In the data rows, 128 means zero.
How far apart are the two rows of each pair, measured in a hidden way? 0 means very close, and 40 very far. Two or three weighted sums of its numbers give each row a place; it is the straight-line distance between the places.
[ 99 128  95 101  91  93 154 128 119 144  88]
[153 112  96 115 121 100  99 158 119  97 104] 12
[ 96  96  92 200 116  95  88 105 117  94  93]
[119 142 213 121 125 129 154 119 127 159 144] 7
[131 128  90 108 100 106 117 247 119 105 102]
[156 159 144 118 123 143 178 150 131 157 139] 22
[110 123 131 175 138 118 112 115 122 119 122]
[124  96 105 114 146 114  91 110 128  92 124] 8
[116 108 102 180 142 113  97 125 121  99 119]
[142 143 114 140 149 106 107 137 121 107 112] 12
[183 186 133 137 222 132 112 126 145 113 132]
[131 127 221 128 141 198 135 117 138 145 207] 37
[170 165 107 125 139 121 114 147 134 110 113]
[108 124 119 129 108 106 146 125 118 142 107] 8
[114 146 110 192 140 100 108 120 119 128 103]
[109 114 150 144 138 128 112 111 123 121 131] 18
[167 144 123 123 135 159 130 149 139 124 145]
[130 168 121 115 111 109 169 136 128 149 106] 12
[118 167 192 133 124 130 176 119 128 198 131]
[105 111 116 110 101  95 125 109 117 128  96] 11
[119 109  86 110 107  86  92 126 115  91  85]
[191 128  94 107 113 120 104 183 128  98 115] 15
[128 112 170 123 127 255 138 117 143 145 236]
[148 109 129 107 111 151 141 144 128 129 158] 17
[128 101 142 129 136 157 104 113 130 113 172]
[111  95  85 110  97 108 105 180 118  99 100] 24
[208 135 137 114 140 140 125 142 135 120 149]
[137 137 128 111 106 111 156 168 122 133 108] 25
[123 102 113 113 109 119 119 137 118 113 131]
[109 148 114 131 110 112 140 117 127 146 103] 9
[114 102  93 179 136 109  92 126 119  93 109]
[138 190 125 168 217 118 107 118 135 111 117] 24
[128 148 156 116 111 116 195 121 124 191 116]
[130 106 106 113 109 110 117 158 119 111 119] 6
[126 121 128 108 104 117 182 137 122 153 117]
[115  96 126 101 102 120 118 109 131 121 121] 12
[131 115 121 105 107 115 128 114 140 126 110]
[142 120 201 117 123 234 163 133 143 159 239] 16
[103 113 103 196 114 103 110 118 118 113 103]
[204 128 133 122 190 157 108 129 148 108 167] 7
[216 128 132 118 174 126 111 128 138 110 135]
[133 189 135 169 198 114 110 118 129 114 116] 29
[102  92 134 108 104 175 112 108 128 119 183]
[100 103 103 103  95  89 118 105 119 122  87] 11
[129 103 101 124 113 143 111 177 121 106 140]
[155 163 173 123 138 176 167 137 139 158 167] 7
[108 127 110 139 117 122 117 114 132 123 108]
[124 128 141 110 107 120 198 128 124 173 119] 3
[121 162 126 161 130 113 132 135 120 129 115]
[137 125 137 111 109 145 201 149 127 165 141] 7
[128 144 144 113 128 120 202 131 125 176 119]
[127  95 104 115 124 121  96 124 122  96 137] 15
[135 139 157 119 128 113 131 118 126 130 122]
[118  98 104 107 128 162 133 137 131 124 135] 21
[ 97  95 126 107  97 124 163 106 122 202 113]
[164 194 132 123 161 110 116 123 131 116 113] 14
[233 128 116 114 147 154 108 144 144 106 157]
[127 133 132 152 128 149 140 149 124 135 149] 24
[116 127 123 147 116 140 148 142 121 128 134]
[109 154 126 174 138 104 110 111 123 119 104] 7
[112 143 158 128 139 130 131 117 125 137 132]
[183 136 154 121 146 196 135 140 144 129 198] 15
[130 245 122 159 166 110 113 118 131 116 107]
[ 93  88 114 101  92 106 119 100 128 135 101] 26
[255 133 105 117 184 117  98 135 140  97 119]
[108 101  95 152 112 107 100 137 117 100 110] 19
[128 162 126 116 109 112 192 133 123 168 108]
[136 123 110 135 121 135 127 194 122 118 133] 5
[136 113 108 106 104 109 137 151 120 122 111]
[158 115 109 107 113 128 115 135 124 108 111] 10
[192 111 124 108 133 139 110 130 137 107 152]
[166 131 128 122 138 187 126 142 144 122 169] 16
[126  94  95 103  98 112 114 163 119 105 113]
[125 162 207 127 128 138 197 119 138 195 134] 9
[126 121 103 103 113  99 100 106 159 102  95]
[156 255 125 133 153 111 123 129 131 122 110] 24
[132 212 142 134 134 131 153 128 133 152 122]
[117 114 115 131 111 143 144 160 121 134 138] 15
[130 163 174 151 178 146 124 117 137 129 144]
[159 108 134 111 123 219 124 136 143 119 222] 23
[107 103 158 104 101 129 170 113 127 173 134]
[102 128 103 101  98 102  97 105 122 100 106] 8
[147 128 135 121 175 151 103 117 141 105 170]
[126 114 103 114 111  99 111 142 118 107 103] 5
[106 116 108 104  99  91 119 107 120 121  90]
[134 238 155 137 145 125 145 122 133 128 128] 14
[103 107  92 136 110  89  95 116 115  97  90]
[134 103 127 113 140 127  99 112 133 103 142] 5
[122 146 146 114 114 110 158 120 125 154 112]
[145 103  83 107 102  95  96 248 119  92 128] 24
[ 92  86 109 103  91 110 127 101 120 147 103]
[134 112 201 110 122 223 166 125 139 159 238] 16
[127 147 228 120 130 171 184 123 140 205 167]
[113 122  96 254 137 102  98 129 119  98 101] 12
[106 128 133 157 114 121 142 122 121 151 120]
[115 106 104 162 154 109 128 117 120  97 115] 28
[101 114 113 109  95 101 208 114 119 199  97]
[ 99  86  99 106 103 117  92 106 122  95 127] 16
[132 108 124 130 139 144 108 131 124 109 167]
[137 146 180 117 127 122 149 114 128 152 131] 5
[112  90 106  98 104 106  94 104 140  97 107]
[141 136 129 111 127 108 119 120 126 117 110] 6
[129 162 110 186 144 118 115 142 128 114 114]
[104 110 172 113 105 141 217 110 127 255 133] 22
[136 170 166 138 148 160 145 124 140 152 149]
[127 136 168 134 143 194 137 121 144 144 169] 14
[133 164  91 147 126 128 101 158 119  99  92]
[133 191 113 200 172 114 110 130 127 111 112] 4
[132 203 116 126 120 112 145 128 126 137 106]
[187 129 109 112 153 103  99 121 130  99 107] 20
[144 132 116 128 130 113 119 157 120 128 121]
[101  94  97 139 103 114 104 122 117 106 114] 17
[130 212 166 131 134 125 161 123 132 165 124]
[138 101 137 112 127 204 110 118 143 112 233] 22
[ 99  98  90 141 100  93 102 120 115 103  93]
[160 128 142 112 118 145 158 147 129 142 151] 9
[116 178 135 179 153 112 118 116 125 125 111]
[127 124 130 133 177 111 102 112 126 105 120] 11
[121 145 123 171 128 110 113 125 121 114 116]
[111 129 197 137 118 130 163 109 126 177 130] 11
[122 132 227 129 142 166 128 120 128 136 171]
[103 121 142 154 119 122 130 109 125 149 121] 21
[150 112 112 128 142 127 105 147 122 103 142]
[199 132 144 122 177 169 114 130 148 114 180] 8
[175 135 104 149 181 114 100 157 123  99 118]
[106  93 141 106  98 144 123 105 126 130 148] 20
[160 113 139 108 118 151 134 135 133 127 164]
[106  87  90 115 109 107  89 115 128  91 113] 14
[104  90 112 112 113 121  93 106 126  97 131]
[134 116 101 108 102 109 142 185 120 122 107] 19
[102  85  85  99  90  91 102 121 115 128  90]
[102 118 109 130 103  97 127 116 117 129  96] 11
[128 109  96 115 104 112 122 255 118 110 110]
[195 152 128 131 253 132 104 124 146 106 135] 17
[255 125 105 112 146 121 103 150 128 100 124]
[123  97 106 120 114 168 108 144 124 107 170] 26
[165 161 133 129 221 116 105 118 136 107 121]
[110 103 129 112 104 211 154 118 133 156 160] 21
[125 121  95 179 166  97  92 127 119  94 100]
[173 135  98 129 140 103 102 181 120  99 106] 19
[104 118 147 152 125 122 119 110 127 134 123]
[123 174 156 160 158 137 129 128 135 137 130] 14
[118 172 166 123 123 114 155 117 125 162 116]
[123 128 117 101 103 112 115 113 128 112 116] 4
[153 149 195 119 128 177 181 135 137 172 177]
[101 128 117 133 103 125 150 121 121 155 118] 13
[135 114 113 128 137 110 103 131 120 104 121]
[114 138 208 133 118 139 156 120 136 188 139] 15
[147 134 125 154 251 125 101 120 132 103 134]
[129 103 112 119 120 120 108 135 119 105 135] 34
[ 97 100 113 126  99 109 143 111 117 154 104]
[194 126 135 120 128 188 117 136 148 116 191] 18
[122 114 172 113 111 230 200 123 136 192 201]
[140 139 176 117 139 129 132 117 131 129 135] 3
[131 101 152 116 125 255 121 120 144 123 255]
[128 173 114 124 109 101 148 117 122 149  97] 30
[119 121 156 136 158 125 109 111 130 115 135]
[128 135  93 122 116  90 101 142 116  98  90] 19
[142  97 110 107 139 121  94 112 136  96 133]
[113  95 110 113 111 119 105 122 120 104 130] 1
[130 114 128 127 122 146 132 152 122 125 161]
[148 137 155 112 117 145 182 141 130 160 146] 2
[116 121 160 153 131 162 140 120 129 149 163]
[147 186 128 163 158 107 111 148 121 109 109] 19
[145 108 128 130 150 131 101 134 124 101 148]
[197 113 115 116 185 133  98 122 145  98 143] 3
[176 204 134 137 217 125 112 124 142 114 126]
[103  95 119 100  97 103 126 103 125 133 103] 22
[129 148 104 142 118 111 128 180 120 118 109]
[125 118 162 145 158 169 116 120 133 124 179] 25
[114 103 149 131 122 214 122 120 132 130 205]
[113 130 142 111 108 107 153 116 122 151 108] 16
